In the data rows, the value 128 means zero.
Some points, one per row:
[101 164 133 173  22 205  82 207 255 135  68  80 173 119  97 205 126 135
 155 133 100  77 153 167]
[120 137 122 124 161  77 190  87  72  93 184 122 125 117 132 124 123 158
 114 123 147 128 145 112]
[154 185 105 154 135 133 109 102  83 113 133 160 140 106 166 125  99 134
 106 145 183 138  37 113]
[164 158 121 182 145 152 100 150 106  86  81  97  84 149 157 119 106 132
 102 134 155 164  53 163]
[111  62 127 152 189 104 153  95 122 121 147 113  78 115 127 135  83 143
  90 129 116 170 151 106]
[ 80  72 154 156 150  63 173  99  52 117 127 104 125 145 171 116 132  85
 126 162 169  98 152  84]
[111 123 136 120 144  76 192 100  60  90 174 140 120 137  96 118  89 121
 158 112  87 126 121 149]
[ 98 198 151 190 173 145 172  92 116 168 137 193 143 103 181  42 149 112
 141 181 193  67  85  80]
[ 95 179  81 118  59 137 110 149 250 102  89  91 170 124  93 170 101 153
 119  77 128 141  86 144]
[ 93 148 144 195 196 145 142 125  73 200 145 190 183 113 160 107 124  99
 129 162 191  83 161  33]
[130  95 121 116 108  90 166 116 100 106  96 132 124 119 120  97 138 140
  82 102 132 150 138 144]
[152 110 142 127 157 112 158 133 129  98 125 106  99 133 109 145 120 142
 132  79 122 124  99 182]
[152 143  93 133  40 122  99 169 209 103 143 100 169 128  83 163 126 126
 123  73 109 166  99 164]
[148 116 114 109 146 128 164  72  65 121 131 146  97 122 178  90 158 130
 127 130 135 145 114 161]
[148 134 128 153 148 132 168 108  74 118 123 149 103 145 134  91 122 105
 107  53 164 122 147 131]
[113 176 110 173 119 143 115 137 104 124 128 141  91 158 131  87 114 126
 109 151 136 189  83 110]
[130 134 104 116  52 216  96 167 236 133  75 130 204  74  77 196 127 158
 125 113  52 118 116 140]
Here are 13 more points, each followed by its number:
[136  96 174 102  58 175  59 148 172 103  99  93 158 120  99 197 121 126
 185 174  72  71  84 148] 0
[112  47 142 126 110 207 128 157 199 162 144 142 168 122 110 173 118 112
 158 151  81 120 143 126] 1
[109 163 111 166 140 103 129 109 165 177 129 143 196 105 108  89 104 114
 126 155 122 150 137  65] 2
[112 106 120  89 147 142 153 131  68  95 152 121 113 110 139 147 113 122
 138  93 160 167 160 161] 3
[144 191  77 179 159 155  96 115  96  97 123 120 133  84 150  88 113 116
 103 125 175 140  43 134] 4
[167 155 108 120  84 153  91 184 180  91  90 108 158 143 109 155 112 142
 123 120 112 157  68 190] 5
[122 127 137 140 194  69 179 122  61 114 173 166  81 140 159 133 116 129
 110  97 161 124 136 122] 6
[142 117 118  83 106 167  97 173 184 110  96 103 124 177 125 164 109 137
  93 130 111 111 144 191] 7
[100 135 151 129 168  79 169  88  25 121 122 119  87 143 136 105 134 138
  90 111 153 101 158 166] 8
[126 190 145 188 131 186 108 126 143 107 108 171 150 138 145 110 144 137
 125 202 153  85  91 106] 9
[121  93 116  94 188  78 156 130  66  98 182 110  55 169 137  83 159 121
 159 132 128 149 148 122] 10
[169 135 144 107 121 104 144 136 121  78 111 110 120  84 122 115 146 148
  69  70 105 177 183 161] 11
[112 165 129 186 141 149 139 116 103 102 121 171 127 135 142  92 137  92
 115 138 141 138  51 145] 12
Which three of these numbered points are nearest to each point below, looking only along the 6 directions in which the first points spread most? Their numbers follow each, nearest first.
[112 183 142 174 133 212  93 127 127 146  92 122 149  91 161 111 141  86
 151 178 174  78 128  64] > 9 2 12
[112 103  84 101 174  97 165 131  67 116 114 169 123 153 128 111 153 159
 134 132  95 157 160 144] > 3 6 10
[ 88  81 129 110 105 115 125 155 173 113 104 144 131 121 114 150  93 102
 156 164  94  84 147 121] > 1 0 7
[138 153 118 115  27 166  84 174 255 153  85 110 170 122  76 174  91 136
 160 129  83  94 146 189] > 0 7 5
[ 92 135 100 185 207 115 139  74 123 193 160 158 191 105 182 102 124 114
 140 141 144 127 135  91] > 2 9 6
[155 140 128 128  22 183  64 158 240 149  98 105 195 148 126 192 122 124
 129 173  95 116 104 133] > 0 5 7
[104  51 184 100 182  83 178  96  73 133 189  94  95 147 152 123 208  88
 155 118 132  52 163  90] > 8 10 6
